[[  3   5   1]
 [-41  -4  -2]
 [  7 -21 -12]
 [ 42  -5  17]
 [-44   8  53]]
=>
[[ 5  1]
 [-4 -2]]

[[ 52 -41 -14]
 [ 22 -15 -13]
 [ 14   3 -12]]
=>
[[-41 -14]
 [-15 -13]]

[[-15  -9 -17]
 [ 15  20 -12]
 [-40 -44  15]
 [-16 -19 -17]]
=>
[[ -9 -17]
 [ 20 -12]]

[[  1   5   4  17  25]
 [ 39  23  -9   5 -41]
 [ 32 -37 -22 -26 -23]]
=>
[[ 5  4]
 [23 -9]]

[[ 40  36 -28  15  -3]
 [-40 -37  21  27   0]
 [-37 -38  15 -43  39]
 [ 38 -25  -4 -40 -18]
 [ 39 -13  21  15 -17]]
=>
[[ 36 -28]
 [-37  21]]

[[ -5  16 -49]
 [-10  17   6]]
=>
[[ 16 -49]
 [ 17   6]]

[[-47 -33   9  17]
 [-30  -8 -21   1]
 [ 33 -44  46  19]]
=>
[[-33   9]
 [ -8 -21]]
---
[[  2 -18 -13   0   7  -4  12 -18]
 [-12   0 -23 -15  12  22  -4  -3]
 [  5  33  25  14  12   7 -14  -2]
 [ 27  -1  17  -2  23   5  22  33]
 [-15   5  -4 -42  23   3   2   9]]
=>
[[-15   5  -4 -42  23   3   2   9]
 [ 27  -1  17  -2  23   5  22  33]
 [  5  33  25  14  12   7 -14  -2]
 [-12   0 -23 -15  12  22  -4  -3]
 [  2 -18 -13   0   7  -4  12 -18]]

[[ 41  10   7 -16   6   4   8 -12 -18  -1   2 -18 -19]
 [-42 -17  13  21 -12  -4   7   6  13  43   3  30  30]
 [ 29  17  13 -36 -18  -1  -1   3 -19  -1 -10 -18 -10]
 [-40 -17  10  24 -11  -5   8   4  15  41   6  31  30]]
=>
[[-40 -17  10  24 -11  -5   8   4  15  41   6  31  30]
 [ 29  17  13 -36 -18  -1  -1   3 -19  -1 -10 -18 -10]
 [-42 -17  13  21 -12  -4   7   6  13  43   3  30  30]
 [ 41  10   7 -16   6   4   8 -12 -18  -1   2 -18 -19]]

[[ 17  12  -1   4   4   8 -10  11   0]
 [ 22  16  10  17  15  29  14  -8   3]
 [  3 -14   2   2  -1  -4  -5  15  -6]
 [ -6   8   7  20  19  12  11  18   5]
 [ 38  18  26   4   3  10  28  27   1]
 [ -2 -14 -14  -5  -7   3 -14 -18 -22]]
=>
[[ -2 -14 -14  -5  -7   3 -14 -18 -22]
 [ 38  18  26   4   3  10  28  27   1]
 [ -6   8   7  20  19  12  11  18   5]
 [  3 -14   2   2  -1  -4  -5  15  -6]
 [ 22  16  10  17  15  29  14  -8   3]
 [ 17  12  -1   4   4   8 -10  11   0]]

[[-44 -17  -6   4 -15 -31  24]
 [  6   0 -24   3   7  -5  11]
 [ 26   9 -15   0  13  15  -8]
 [ 16  27 -15   1   7   2  11]]
=>
[[ 16  27 -15   1   7   2  11]
 [ 26   9 -15   0  13  15  -8]
 [  6   0 -24   3   7  -5  11]
 [-44 -17  -6   4 -15 -31  24]]

[[-25  -9  30]
 [-16  21  25]
 [ 25   9  39]
 [ 22  -2 -23]]
=>
[[ 22  -2 -23]
 [ 25   9  39]
 [-16  21  25]
 [-25  -9  30]]

[[-18 -50]
 [ 15  -1]
 [  8  36]
 [ -9 -20]
 [ 10  -2]]
=>
[[ 10  -2]
 [ -9 -20]
 [  8  36]
 [ 15  -1]
 [-18 -50]]
---
[[-37 -20  39]
 [ 26 -22  17]]
=>
[[-20  39]
 [-22  17]]

[[ 30  -9  47]
 [ -7  50 -13]]
=>
[[ -9  47]
 [ 50 -13]]

[[ 20  42   7]
 [ 17  40   4]
 [ 11   8  -6]
 [ 11   7 -10]]
=>
[[42  7]
 [40  4]]

[[30 -4  2 20  9]
 [ 8 13 19 38 19]]
=>
[[-4  2]
 [13 19]]

[[ 30  14 -34]
 [ 12  14 -24]
 [ 23  32   0]
 [-38   0  25]]
=>
[[ 14 -34]
 [ 14 -24]]

[[ 43 -15  15 -27  22]
 [ 17  -5  14  25 -12]
 [ 16 -20 -21  -9  -1]
 [ -7   5  49   3  10]
 [-18   6  18  -5  -8]]
=>
[[-15  15]
 [ -5  14]]

[[-25   3   3   3]
 [ -9  32   3   1]
 [ -6 -38 -22  -8]
 [ -8 -45  -1 -52]
 [ 41  17 -50  43]]
=>
[[ 3  3]
 [32  3]]

[[ 15  -3 -11  40]
 [ 30 -29 -24 -28]]
=>
[[ -3 -11]
 [-29 -24]]

[[-36  47 -46]
 [ 17  -2  25]
 [  4  19 -16]]
=>
[[ 47 -46]
 [ -2  25]]
---
[[ 36   9  -4  22  10]
 [ 18   9 -24 -22  13]
 [ 45  16 -18  20  13]
 [-31 -27 -16 -19   0]]
=>
[[  9  -4]
 [  9 -24]]

[[ 26  28 -27]
 [ 33  41 -38]
 [ 35  40 -36]]
=>
[[ 28 -27]
 [ 41 -38]]

[[ 39 -32   3 -13]
 [  2  22  16 -10]]
=>
[[-32   3]
 [ 22  16]]

[[  2  39 -31]
 [ 23  26  16]
 [ 35 -29  22]
 [  2  -6 -26]]
=>
[[ 39 -31]
 [ 26  16]]

[[  2  24   5   7]
 [ -3  20 -36  15]
 [ 43   4   3   0]]
=>
[[ 24   5]
 [ 20 -36]]

[[ 29 -21  25  41]
 [-13  12  -9 -26]
 [ 41  20  12   4]]
=>
[[-21  25]
 [ 12  -9]]

[[ 14   1  21  -3]
 [ -4  -3  -3  -2]
 [ 19  37 -22  42]]
=>
[[ 1 21]
 [-3 -3]]

[[-15 -12  -8  -2 -12]
 [ -7  43  16  47  -6]
 [ 11  13  -2  13 -17]]
=>
[[-12  -8]
 [ 43  16]]
---
[[ 23  -6 -12  -1  -2]
 [ 14   0 -51  29 -21]
 [ 21  32  15  12  -4]
 [ 32  29 -23   2 -20]
 [ 10   2 -33 -21  -2]]
=>
[[ -6 -12]
 [  0 -51]]

[[-19 -10 -24]
 [-17 -42 -19]
 [-21  -9 -27]]
=>
[[-10 -24]
 [-42 -19]]

[[22 21 21 26]
 [16 32 39 10]
 [23 24 18 27]]
=>
[[21 21]
 [32 39]]

[[ -6  42 -19]
 [ 34 -44 -14]
 [ -6 -36  31]]
=>
[[ 42 -19]
 [-44 -14]]

[[-25  24   9   8]
 [  1  39  39 -20]
 [-36   1  10  -4]
 [  1  17 -17  13]]
=>
[[24  9]
 [39 39]]

[[ 25 -23 -31 -11  14]
 [  2   1 -14 -50  14]
 [-23 -44  -8 -28 -34]]
=>
[[-23 -31]
 [  1 -14]]
